One turning vector, and how many ticks it has turned:
The counts run from 0 to 422.
[141 126 192 119 154 194 125 102 136 112 112 123 143 158 138 113 127  96
 133 138 111 137 106 129 183 134 194 134 151 111 160 180 121 128 125 153
 146 143 148 151 134 129]
220
[120 152 158 163 112 130 108  45 130 174 126  87  90 120 108 129 137 108
 121 165 152 170 129 112 119  78 137 129 102 125 160 133 105 119 122 140
 173 125 112 153  93 167]
396
[172  88 126 140 119  92 110 143 150 131 184  89 168 132 109 115 151 140
  80  94 103 125 112  77 144 143 178 113 131 101 135 143 114 147  93  93
 169 153 109 133 129 129]
187
[ 99 129 109 103 125 151 145 127 115 100 156  81 142 115 121 113 142 160
 152 109  96 119  98 158 161 157 121 141 124  63 170  95 119 111 163 104
 149 133  85 124 108 118]
296
[126 125 160 130 165 155 110 117 119 106 159 116 136 133 130 114 156 116
 143 123 118 144 113 111 172 140 186 160 173  87 145 199 141 146  93 132
 136 162 105 140 130 154]
225
[140 131 139 116  92 130 147 109 167 120  88 113 105 124 116 121  96 103
 142 169 135 123 127 123 113  92 126  74 111 142 171  49  87  99 152 126
 135 155 154 144 140 115]
254
[151  86 146 112 116 122 123 187 141 139 171 163 110 127  98 103 110 117
 101 120 155 156 174  93  98 116  71 127 111 165 120 168 133 126 160 134
  87  97 151 122 124 136]
147
[ 78  91 124 101 150 108 159 134 143 104 109 109 127 110 120 130 150 157
 124  69 105 107 115 196 119 154 118 165 120 112 113 157 138  89 156  89
 115 111 107 104 100 126]
72
[108 145 111 124 141 146 140  36 153 162  52 114 126 123 125  98 138 106
 148 172 148 147 129 156 101 126 128 137  99 150 106 105 127 130 135 172
 145 101 105 112 103 155]
168
[141 135 191 140 142 180  99 119 137 121  87 126 101 137 119 180 144 111
 144 142 115 112 118 102 142  91 168 148 143 158 106 140 104 140  74 136
 125 167 138 130 104 142]
3
[140  84 142 162 137  87 129 170 161 154 145  75  96 101 126 170 139 150
 144  99 105  73 119 127 116 126 142 118 104 111 115 128 136 120  93 104
 121 188 126 144 147  95]
19
[113 168  89 144 111 109  74  88 116 156 164 114 119 112 105 143 145  99
  95 156 171 146 134  93  94  88  85 142 131 157 114 133 121 142 112 134
 138 116  91 130  81 174]
402
[166  57 140 119 110 116 101 173 163 108 157 115 133 106  89 162 158 149
  92 101  94 107 143  93 120 116 135 121  93 157  95 139  98 130 121  79
 126 151 118 121 103 136]
410
[143 159 130 139  92 149  83 148 101 130 177 113 113 145 116 194 126 111
 137 158 150 126 115  78 130  63  52 149 137 117 123 127 114 108 121 115
 119 112 133 148 106 139]
140
[150 127 107 158 151  82 111 130 143 216 153 106 111 118 135 146 125 110
 139 136 157  91 126 121 106 110  82 121 126 127  92 122 168 125  66 131
 117 152 124 171 149 117]
15
[ 81 150 118 138  98  90 142  76 136 167  57 103 138 127 155 119 116 125
 100 149 132 140 115 158  96 115 105 108 125 152 119  94 120  73 139 117
 155  83 134 141 150 130]
342
[170 143 133 116  79 174 110 114 123 125  98 129 146 162 117 159  99 107
 101 175 118 141 125 118 157  86 109  94 118 163 156  98 105 130 154 150
 157  96 156 120 122 123]
42
[ 92 165  85 122 147 111  90  69 127 137  94 105 154 121 118 132 134 108
  92 137 149 134 127 174 108 141 112 157 129 178 102 145 161 128 111 159
 164 117  98 142 108 158]
174
[144 188 152 165 137 140 110  92 104 176 155 130  92 136 134 149 147  85
 146 152 155 125 107 101 114  94 135 161 165  85 124 163 147 131  70 144
 140 149 122 156 120 139]
227
[140 105 113  77 139 159  99 135 149  73 146 165 177 147 112 100 126 104
  81 136 157 158 143 100 143 141 130 149 153 167 152 161 114 153 137 124
 123 105 113 111  93 175]
311
[113 176 175 146 121 144 129  75 111 140 108  79  88 122 133 143 121 118
 166 156 133 124 120 177 119  87 118 146 117 114 169 127 131 103 129 146
 152 170 142 159 107 129]
390
[161  90 135 132 154 125 165 113 163 145 128 130 127 127 131 107 186 148
 169 117 115  72 104 105 134 156 179 130 130  73  96 124 146 134  75 123
 118 158 107 103 143 112]
329
[ 89 142  72 129 161  80 165 109 138 159 115 142 127 104 135  86 164 135
 154 108 154 111 125 147  77 163 132 148 133 125  72 132 175 135  98 156
 115 119 101  95 147 124]
332
[ 64 107 116  98 141  80 144 115 151 117  89  86 174 127 156 107 124 130
  97 119  98 153 103 161 157 144 156 112 140 154 125 146 102 102 151 102
 157 108 110 127 154 136]
344
[107 180 102 114  88 139 140  83 100 113 149 103 118 129 132 147 131 137
 137 155 134 123 100 161 112 100  67 139 115  82 172  72 136 105 157 124
 146 104 115 118  97 123]
298
[126 132  97 147  91  83 160 104 134 180 130  85  89 113 128 113 120 142
 138 141 139 145 138 117 101 112 103  79  84 115 131  59 121 101 157 131
 147 120 130 138 158 110]
26
[147 143 109 150 127  99 114 143 102 220 159 119 105 139 139 151 127 125
 123 133 136  94 157 148 117 126  75 140 111 140 104 146 183 135 111 143
 126 123 139 146 150 101]
282
[111 169  85 134 126 135  97  44 113 163  81  96 135 132 137 148 142 102
 123 172 135 104 127 170 124 112 110 145 131 161 120 120 128 134  94 164
 154 123  98 138 106 152]
173
[ 85 136 151 143 107 110 156  78 153 160  47  81 126 133 151 146 128 134
 128 154 100 111  86 154 120 100 121 111 123 127 110  90 108  67 116  98
 145 110 145 134 143 113]
341
[177  77 182 129 149 154 162 143 175 120 123 151 116 133 114 102 141 135
 127  88 125 106 134 103 116 147 197 140 123 118 113 177 149 150  89 127
 100 163 136 119 136 116]
323
[145 167 188 134 115 183 141  90 118 135  83 138 124 160 144 139 107 103
 132 168 136 107 112 159 151 103 123 118 150 126 171 140 142 112 131 169
 131 123 179 144 136 117]
216
[150 153 186 136 131 187 124  71 120 164 113 118 125 168 130 111 121  93
 146 166 134 136 101 115 161  96 172 125 156  91 174 164 127 124 110 148
 148 138 135 164 140 131]
221
[126 123  95 108 115 155  94 125 117  92 112 154 158 151 124  99  95 107
  68 138 125 189 155 126 158 131 120 115 129 188 131 150 115 157 180 159
 145  84 133 122 118 147]
44
[190 111 178 126  85 159 107 157 131 148 165 143 107 142 102 179 132 124
 127 140 116  95 142  81 142  78  76 123 106 128 139 127 104 110 127 101
  98 127 158 141 107 127]
145
[150 131 125 137  96 114 173  86 126 181 158  77 103 118 125 117 127 158
 152 146 122 125 113 149 134 118  92 106  94  54 166  90 135  87 160 121
 156 116 119 127 123 103]
292
